Here are some points:
[-0.12  0.03 -1.05 -1.31 -0.57  0.   -0.98  0.01 -1.25 -0.02  0.23 -0.34
  0.75  0.67 -0.19  0.43]
[ 1.55 -0.59 -1.05 -0.06 -0.36 -0.41 -0.56  0.64 -0.62  0.39 -0.19 -0.96
 -0.08 -1.    2.31  1.27]
[-1.16  0.66 -0.42 -0.06  0.06  0.   -0.98 -0.61 -0.2   0.39 -0.19 -0.55
  1.17  0.04  0.65 -0.82]
[ 0.51  1.49 -1.05 -2.36  1.93  0.21 -1.18 -0.2   1.46  0.81 -0.4  -2.
 -1.75 -1.21  1.69  1.89]
[-1.78  1.49  0.41  0.98  0.68 -1.04 -0.77  1.05 -0.83 -0.86 -0.81  1.12
 -0.29 -1.83 -0.81  0.85]
[-1.16  0.45  1.66  0.98  1.31  1.05 -0.56  0.85 -0.41  1.23  0.44 -0.96
 -0.5   1.5   0.02 -0.4 ]
[ 1.34  1.28 -1.67  0.35  1.1  -1.25  0.27 -0.82 -1.04  0.39 -1.65  0.5
  2.    0.04  0.44 -0.19]
[ 2.18 -1.22  0.83 -0.69  1.31  0.21  0.48 -0.2   0.84 -1.06  2.1   0.71
 -0.92  1.08  0.23  1.89]
[ 1.55  0.45  0.2  -1.52 -0.57  0.63 -0.77  0.85 -0.62  0.19  0.44  0.71
 -0.29  1.29 -1.23 -0.19]
[ 0.09  0.66 -0.63 -1.1  -0.57 -1.04 -0.56 -1.03 -0.62  1.02 -0.4   0.5
  0.75 -0.37 -0.61 -0.61]
[ 0.72 -0.8   0.41  1.61 -0.57 -1.25 -0.56  1.05  0.84 -1.69 -1.65  1.12
 -0.92 -0.37 -1.86 -1.23]
[ 1.13  2.33 -1.67 -0.48 -0.57  0.42  1.53  1.68  0.42  1.65  1.9   1.96
  1.79  0.04  1.9   1.48]
12 more points follow, each with its number after it:
[ 0.93  1.08 -0.63 -0.06 -0.78 -0.41 -0.77  0.01  1.05 -0.23  1.06  0.91
 -0.71 -1.    0.85 -0.61] 0
[ 1.76  0.03  0.83 -1.31  0.89  0.63  2.15  2.1  -0.2   1.65  1.69  0.71
  1.79  0.04 -0.19 -0.4 ] 1
[ 0.51  0.03 -1.05 -1.1  -1.19 -0.41  0.27 -0.82  0.42  0.81  1.06  0.29
  0.54  0.25 -0.61  0.43] 2
[-0.95  0.45  1.87  1.19 -1.19  1.88 -1.18  0.64 -1.46  1.23  0.23 -0.13
 -0.71  0.88  0.65 -0.82] 3
[ 0.93 -0.17  0.2  -1.31  0.89 -1.66  0.07 -1.03 -1.46  0.19 -0.4   0.5
 -0.08  0.67 -2.06 -1.65] 4
[-0.32  0.45 -0.63  0.56  1.73 -1.46  0.07 -1.24 -1.66  0.19 -1.23  1.12
  2.    1.92 -0.81  1.48] 5
[ 0.51 -0.8   1.25  1.19 -0.98  1.25 -0.77 -0.4   0.84 -1.9  -0.61  0.5
 -1.75  0.46 -0.61 -0.4 ] 6
[-0.32 -0.17  1.04  0.98 -0.36 -0.41 -0.98 -0.4   0.21 -0.65 -0.19  0.91
 -0.08  0.88 -1.65 -0.19] 7
[-1.37  1.28 -1.25 -1.73 -0.78 -0.83  0.9  -0.82 -0.2  -0.23  0.65 -0.55
  0.96 -1.21  0.44 -1.03] 8
[-1.58 -1.63  1.25  0.35 -0.15 -0.83  0.27 -0.61 -1.25 -0.65 -1.86 -1.38
 -1.33 -1.21  0.23 -1.23] 9
[-1.37  0.24 -0.63 -0.9  -1.4  -1.04 -0.56 -0.82 -1.25  1.02 -1.23 -1.38
  1.17 -0.79 -0.81 -0.82] 10
[ 0.3  -0.17  0.2   1.19  0.27 -1.66  0.69 -0.4   2.09 -1.27  0.65  0.5
 -0.71  0.88 -0.81 -0.4 ] 11
Which of these numbered points is nearest to each point below, looking only along the 6 directions in which the first points spread most? Its number follows each.
[-0.74 -1.01  1.66  0.98  1.73  1.25  0.27  1.47 -0.2   1.65  0.85 -1.38
  0.96  0.04  0.02 -1.86] > 3
[ 0.93  1.08  0.41 -0.06  1.73  2.3   1.94  2.31 -0.2   1.23  2.31  2.37
 -0.5   0.88  0.44  1.89] > 1
[-1.58  0.66  1.87 -1.52  1.73  0.63 -1.6   1.47 -1.25  0.81  0.85 -0.96
 -0.08  1.08  0.85  1.06] > 3
[-1.37  0.24 -0.63 -0.27 -1.4  -1.87  0.48 -1.45 -0.83 -0.02 -0.19 -0.96
 -0.29  0.04 -0.4  -0.82] > 10
[ 1.34  1.08  0.83  1.19  2.14  0.63  1.73  0.22 -1.66  1.44 -0.4   1.75
  2.    2.34 -0.19  1.68] > 1
[-1.58 -1.22  1.25  1.61  0.27 -0.2   0.48 -0.82  0.21 -0.02 -1.65 -2.
 -1.54 -0.58 -1.86  0.22] > 9
[-0.32 -1.63  1.46  1.61 -1.4  -1.25 -0.14 -0.2  -0.41 -1.69 -1.44  0.29
 -1.54  1.29 -2.06 -0.19] > 6
[-1.78  1.91 -1.88 -1.31 -0.15 -1.25  0.48  0.22 -1.46  1.02  0.85  0.08
  1.38  0.25 -1.02  1.48] > 8
[ 0.3   0.03 -1.05 -1.73 -0.57  0.    1.32  0.01 -0.41  1.02  0.65 -0.75
 -0.08  0.25 -0.81 -1.23] > 2
[-1.16 -1.01  0.    1.19 -1.4   0.    1.32 -1.86 -0.83  1.02  0.44 -0.34
  0.33 -0.58  0.85  0.43] > 5
[-0.12 -0.17 -0.84 -0.48 -0.15 -1.25  0.69 -1.03 -1.25  0.39  1.48 -0.75
 -0.08  0.67 -1.65 -1.65] > 4
[-0.53 -1.01  0.2  -1.73 -1.4   1.05  1.73  0.01 -0.41 -0.23  1.48  0.5
  1.17 -0.37 -0.81  0.02] > 2
[ 1.13 -0.8   2.29  0.56  0.68 -0.2   1.73  1.26  0.63 -0.44 -0.61 -0.75
  0.75 -0.17  0.65 -0.19] > 11
[-1.58  0.24 -1.25 -1.73  0.06  0.42  0.27  0.64 -1.04  0.19  1.48  0.5
 -0.92  1.5   0.02  0.02] > 2
[ 1.55  0.24 -1.25  0.77  1.1   0.84 -0.14 -0.2   0.84 -0.23  0.23  0.29
  0.13 -1.21  1.27  0.64] > 0
[ 1.76  2.12 -0.63 -0.69  0.27  2.3   2.36  1.47  1.05  2.27  2.1   1.75
 -0.92 -1.    0.23  2.31] > 1
[-0.95 -0.59  1.87 -0.27 -0.36 -0.83 -1.18  0.01 -0.2   0.81 -1.44  1.12
 -1.12  1.08 -0.81 -0.19] > 7
[-1.16  0.45 -1.25 -0.9   0.48 -1.04  1.32  0.22 -1.87 -0.44 -0.61 -1.59
  2.21  1.08 -0.4  -0.4 ] > 5
[ 0.09  0.45 -0.84 -0.9  -0.57 -0.62 -0.35 -1.24  0.   -0.44  0.44  0.91
  0.33  0.67 -1.44 -1.23] > 4
[-1.37 -1.01  0.41  1.4   1.1   0.63 -0.56  1.26 -0.83  0.81  0.02 -1.8
  0.13 -0.17 -0.61 -0.4 ] > 3
